(in the rows, 128 means zero)
Each path is a new rotation, seen through one point. The rows after it are directions, each followed by how far the rotation turns it, in degrees a step (0 if it stays put).
Each turn is a multiple of 5 degrees from 10 to 175, or 0.
Each row of a path follows its step; steps can be skipped.
Rotation 1:
step 0: [136 126 122 124 124 135 119 138 124 117 114 129 115 132 128 132 131 123
 113 128 136 146 139 121 135 132 125 127 137 126 128 123 133 133 131 123
 121 126 133 147 138 131 134 137 116 135 121 119 127 135 134 104 134]
step 3: [118 133 125 141 116 122 122 142 141 127 132 134 129 128 131 120 121 129
 122 131 123 143 125 132 119 131 135 138 127 114 116 128 126 127 117 126
 124 115 144 130 120 129 135 130 143 135 139 128 115 118 111 132 133]
step 4: [123 137 128 129 126 130 117 132 129 116 111 133 133 130 120 131 136 132
 109 118 135 145 127 129 125 141 118 128 124 121 123 138 125 135 142 130
 131 125 138 123 136 129 140 136 130 135 138 124 128 128 131 103 129]
step 11: [117 124 130 124 112 138 127 137 120 110 133 143 122 128 124 124 139 130
 123 138 126 139 131 117 120 145 137 125 143 118 129 132 142 123 130 121
 125 126 137 135 144 124 130 129 121 128 137 122 120 133 120 123 126]
step 13: [135 119 117 124 124 134 121 144 135 128 140 123 124 126 124 120 123 116
 127 129 126 144 128 135 122 126 135 137 116 126 113 128 120 126 118 118
 122 120 137 139 143 120 135 142 127 125 124 122 124 143 128 116 142]
step 15: [111 134 129 130 113 121 130 143 132 120 122 133 124 129 130 122 142 128
 112 135 124 142 135 121 121 130 132 114 126 132 120 142 131 133 118 125
 123 124 129 119 140 124 138 142 130 135 139 120 121 136 128 129 117]
step 19: [133 120 130 132 120 130 119 148 127 126 115 114 126 133 132 120 133 121
 123 136 132 147 133 135 128 138 130 117 123 140 125 142 120 124 125 118
 119 128 138 128 146 125 132 138 132 132 123 125 122 143 127 139 133]
step 23: [137 125 119 117 134 126 113 137 115 131 125 117 123 123 128 121 137 126
 108 129 131 144 128 119 122 145 122 130 128 123 125 138 125 120 130 127
 129 129 132 135 151 140 129 127 122 126 136 120 120 136 123 134 136]
step 24: [124 121 126 132 114 134 116 135 126 128 139 128 130 137 119 122 122 121
 128 140 123 140 117 139 119 136 144 131 137 118 120 127 128 112 125 127
 136 120 134 129 127 125 134 137 133 120 144 124 111 126 122 132 141]
[127 129 130 129 123 130 131 128 127 130 128 126 126 130 128 127 125 126
 127 126 127 126 129 131 129 131 125 132 129 125 125 129 127 128 129 133
 128 123 130 128 125 132 127 124 125 127 127 128 131 126 128 131 125] => 170
[128 129 125 126 128 129 128 127 133 128 127 126 133 130 123 128 132 125
 125 125 130 124 130 128 130 127 129 124 129 125 127 127 128 127 126 127
 130 130 131 126 125 128 130 131 129 129 127 128 129 129 131 134 126] => 35
[127 128 127 129 132 127 129 127 129 123 135 129 130 126 124 129 129 129
 128 127 129 128 128 126 129 132 127 130 125 127 126 130 126 126 132 129
 126 128 127 126 128 128 128 128 122 129 125 127 128 132 126 126 125] => 155
[127 131 127 128 125 129 126 131 127 127 130 128 125 126 128 133 126 126
 126 127 130 128 127 131 126 128 126 129 125 133 132 125 130 128 126 130
 129 130 128 126 128 124 129 126 130 130 125 125 126 130 126 131 124] => 110
[131 130 126 127 124 124 130 127 128 126 134 131 127 130 127 127 130 128
 129 127 129 128 127 130 127 123 128 124 129 127 131 129 129 125 128 127
 126 123 131 129 124 127 128 124 128 127 129 129 125 128 127 127 131] => 170
[125 128 126 128 126 127 134 130 128 129 128 127 128 124 128 126 128 127
 131 127 127 126 127 126 124 129 128 130 128 124 125 128 130 130 125 122
 128 128 129 127 132 126 127 126 129 131 127 131 127 132 125 131 129] => 175
[130 129 131 128 130 131 128 132 132 128 128 131 131 126 131 126 129 126
 127 124 127 127 128 125 125 127 125 131 125 128 129 126 126 128 127 126
 129 129 133 130 126 125 130 124 127 128 128 127 131 124 127 124 130] => 80
[132 128 128 126 129 129 132 125 130 129 129 127 130 126 130 127 127 126
 126 130 126 127 124 133 125 125 124 130 128 128 129 130 125 123 128 129
 127 132 125 131 131 129 130 130 130 127 131 127 127 132 129 130 127] => 100
